Here are some points, one per row:
tensor([-0.06, -0.32, -0.10,  0.23,  1.29, -0.67, -1.24, -0.59, -0.86,  0.91,  1.28, -0.92,  1.61, -1.04,  0.37,  0.88,
         0.74, -0.41,  1.09, -1.70,  1.14,  0.96,  0.40,  1.65])
tensor([ 0.12,  0.30,  1.29, -0.25,  0.01,  0.65, -0.34,  0.03,  1.25,  1.32, -0.67, -2.31, -2.00, -0.15,  0.37,  1.35,
         1.32,  1.04, -0.51,  0.04, -1.61, -1.33, -1.34,  0.10])
tensor([-1.69, -0.75,  0.03, -0.84, -0.07, -1.14, -1.34, -0.27,  1.74,  0.10,  0.83,  0.75,  0.35, -0.63,  0.47, -0.41,
        -1.63,  0.44, -0.93,  0.63,  0.41,  0.41,  1.66,  1.67])
tensor([ 0.05,  0.11, -0.26, -0.66,  1.07,  0.42,  0.15, -0.93, -0.03, -1.21,  0.46,  1.59,  0.55,  0.16, -0.17, -1.25,
         0.61,  1.42,  1.09, -1.33, -2.31,  1.47,  1.26, -0.46])
tensor([-0.25,  0.01, -1.27, -0.28, -0.67,  0.29, -0.46,  0.32, -0.83, -0.39,  1.21, -0.04, -1.79, -1.35,  1.90, -0.67,
        -0.75,  0.05,  0.16,  1.07,  1.22,  0.31,  0.23, -2.01])
tensor([ 0.24,  1.52,  0.86, -1.60,  2.09, -1.47, -0.16,  0.40,  0.82, -0.29, -1.77,  0.45,  0.56,  0.44, -0.35, -0.68,
        -0.37, -0.26, -0.27, -0.44,  0.48, -0.81, -0.34,  0.23])
tensor([ 1.63, -1.50, -0.65, -0.17, -0.69, -0.78,  1.57, -0.34,  0.10,  0.44, -0.51, -1.20, -0.61,  0.45,  0.26, -0.32,
        -0.13, -1.34,  0.36,  0.92, -0.66, -0.48,  3.30,  0.57])
tensor([-0.76, -1.09,  0.40, -0.40, -1.08, -0.01, -0.80,  0.80,  0.76,  0.49, -2.18, -0.05,  1.44, -2.09, -0.70, -0.10,
        -0.02, -0.42,  0.27,  0.68,  0.19,  1.05, -0.41,  0.07])
tensor([-0.10,  0.47, -0.19,  0.10, -0.65, -1.05, -0.52,  0.30, -0.12, -0.48,  0.11,  0.93, -0.38,  1.87,  2.26,  1.79,
         2.10,  0.81, -0.44,  1.55,  0.74,  0.00, -1.03, -1.39])
tensor([ 1.20, -0.72,  2.05, -0.40,  0.23,  0.26, -0.47, -0.73,  0.29,  0.70,  0.75,  0.71, -1.86,  0.58, -2.06,  0.69,
         0.58,  0.99,  0.51,  1.48,  0.75,  0.65, -1.18,  0.30])
tensor([-1.59, -0.66, -1.50, -0.41, -0.03, -1.33,  1.37, -1.84, -2.24, -1.42,  1.09, -0.93, -0.29, -1.20, -0.89,  0.45,
        -0.39, -0.05,  0.12,  0.22, -2.54,  0.79, -1.87,  0.28])
tensor([ 0.86, -0.51, -1.82,  0.11,  0.48, -0.13, -1.02,  0.29, -0.08, -1.43, -0.88, -0.37, -0.53,  0.38, -0.37, -1.57,
         1.86, -1.33, -1.33, -1.63, -0.83,  1.26, -1.33,  0.22])
tensor([ 0.95,  1.51, -1.09, -1.01, -0.46,  2.46,  0.02, -1.31,  0.16,  1.05,  0.45,  0.47,  1.37, -0.39, -0.55, -0.55,
         0.25, -0.99,  0.40,  1.68,  0.28, -0.68,  0.31,  0.76])
tensor([ 1.06, -0.24,  0.91,  0.41, -2.91,  0.09, -0.43, -0.44, -1.54,  0.11, -1.62,  2.11, -0.92, -0.19, -0.22,  0.94,
        -0.38,  0.18,  0.68, -0.56,  0.31, -1.17, -0.06,  0.22])
tensor([-0.14, -1.62, -2.31,  0.45,  2.09,  0.05, -0.76,  0.85,  0.16,  0.57, -0.64,  0.97, -0.54,  1.05, -1.56,  0.49,
        -0.66, -0.25,  1.12, -0.23, -0.85, -1.86,  0.44, -0.76])
tensor([ 0.32,  0.05, -0.06, -0.95, -1.32, -0.03,  1.74,  0.49,  0.18,  2.31, -0.10,  0.61, -0.26,  0.34,  0.19, -1.26,
        -0.13,  1.20,  0.00, -1.47, -0.07, -0.36, -0.32,  0.35])
tensor([-0.62, -0.44, -0.48,  0.39,  0.85,  0.85,  1.04,  0.70, -1.06, -1.03, -0.62, -0.78, -0.64, -0.52,  0.05,  0.11,
        -0.16,  0.63, -0.30, -0.31,  2.11,  1.84,  1.41,  0.89])
tensor([ 0.82,  1.00, -0.20, -0.29, -0.09,  0.68,  0.43,  0.29,  1.62, -0.36, -0.57, -0.62,  0.57,  0.88,  0.14,  1.57,
        -1.48, -0.31,  0.64, -1.15,  1.01,  0.64, -1.88,  0.69])
tensor([ 2.33, -0.83,  0.45,  0.42, -0.45,  0.12,  0.07, -1.18, -0.04, -0.84,  0.41, -1.45,  2.01,  0.09, -0.37, -1.81,
        -1.13,  1.18, -0.67, -0.08,  0.50, -1.22,  0.67, -0.59])
tensor([ 0.10,  0.36,  0.80, -0.91, -1.08,  0.93,  0.78,  0.31,  0.53,  0.01,  1.22,  0.03, -0.53, -0.89, -0.72,  1.77,
         0.66, -1.48, -1.48, -1.51,  0.18, -1.95,  0.53, -1.55])
tensor([-0.68,  0.99,  1.35,  0.58, -0.24,  0.51, -1.01,  1.85,  0.64, -2.22,  0.81, -0.52,  0.55,  0.44,  0.47, -0.10,
        -0.71, -0.47,  1.34,  0.49, -1.63,  0.05,  0.70,  1.17])
tensor([-0.07, -0.05,  1.18,  1.20,  0.19,  0.55,  1.02,  2.66, -1.45, -0.15,  1.08,  0.90,  1.14, -0.20,  0.51,  0.72,
         0.03,  0.41, -0.82,  1.09,  0.01,  0.26, -0.74, -0.40])
tensor([-1.38,  0.45,  1.09, -0.27,  0.52,  0.68, -1.32, -0.09, -0.74,  1.60, -0.35, -0.46,  0.82,  1.61,  0.75, -0.17,
        -1.45, -0.39, -0.37,  0.51, -0.33,  1.12,  0.15, -0.61])
tensor([-0.84,  1.92, -0.88,  1.67,  0.12, -2.08, -0.25,  0.21,  0.51,  0.54, -0.03, -0.98,  0.50,  1.25, -2.46, -0.99,
         0.54,  0.27, -0.55, -0.62,  0.37,  0.45,  1.08, -0.83])
tensor([-1.50,  0.06,  0.39,  2.87,  0.79,  0.13,  1.93, -1.78,  0.24, -0.32,  0.23,  1.11, -1.11, -0.90,  2.70, -0.89,
         0.71, -0.91, -0.13,  0.66,  1.12, -1.40, -1.64, -0.57])
There is one direction along which these points spread out most. Take the direction at right angles to it along which they spread out most. Go by this last direction. Where along it does each point below lie, from 0 to 99? 50 is the average, and the first point above lies past it. One standard deviation of the points above along it is 16.
tensor([-0.62, -0.44, -0.48,  0.39,  0.85,  0.85,  1.04,  0.70, -1.06, -1.03, -0.62, -0.78, -0.64, -0.52,  0.05,  0.11,
        -0.16,  0.63, -0.30, -0.31,  2.11,  1.84,  1.41,  0.89]) 64
tensor([-0.07, -0.05,  1.18,  1.20,  0.19,  0.55,  1.02,  2.66, -1.45, -0.15,  1.08,  0.90,  1.14, -0.20,  0.51,  0.72,
         0.03,  0.41, -0.82,  1.09,  0.01,  0.26, -0.74, -0.40]) 57
tensor([ 0.12,  0.30,  1.29, -0.25,  0.01,  0.65, -0.34,  0.03,  1.25,  1.32, -0.67, -2.31, -2.00, -0.15,  0.37,  1.35,
         1.32,  1.04, -0.51,  0.04, -1.61, -1.33, -1.34,  0.10]) 31
tensor([ 0.32,  0.05, -0.06, -0.95, -1.32, -0.03,  1.74,  0.49,  0.18,  2.31, -0.10,  0.61, -0.26,  0.34,  0.19, -1.26,
        -0.13,  1.20,  0.00, -1.47, -0.07, -0.36, -0.32,  0.35]) 35
tensor([ 0.86, -0.51, -1.82,  0.11,  0.48, -0.13, -1.02,  0.29, -0.08, -1.43, -0.88, -0.37, -0.53,  0.38, -0.37, -1.57,
         1.86, -1.33, -1.33, -1.63, -0.83,  1.26, -1.33,  0.22]) 68
tensor([-1.50,  0.06,  0.39,  2.87,  0.79,  0.13,  1.93, -1.78,  0.24, -0.32,  0.23,  1.11, -1.11, -0.90,  2.70, -0.89,
         0.71, -0.91, -0.13,  0.66,  1.12, -1.40, -1.64, -0.57]) 80
tensor([-1.59, -0.66, -1.50, -0.41, -0.03, -1.33,  1.37, -1.84, -2.24, -1.42,  1.09, -0.93, -0.29, -1.20, -0.89,  0.45,
        -0.39, -0.05,  0.12,  0.22, -2.54,  0.79, -1.87,  0.28]) 92
tensor([-1.38,  0.45,  1.09, -0.27,  0.52,  0.68, -1.32, -0.09, -0.74,  1.60, -0.35, -0.46,  0.82,  1.61,  0.75, -0.17,
        -1.45, -0.39, -0.37,  0.51, -0.33,  1.12,  0.15, -0.61]) 46
tensor([ 0.24,  1.52,  0.86, -1.60,  2.09, -1.47, -0.16,  0.40,  0.82, -0.29, -1.77,  0.45,  0.56,  0.44, -0.35, -0.68,
        -0.37, -0.26, -0.27, -0.44,  0.48, -0.81, -0.34,  0.23]) 37
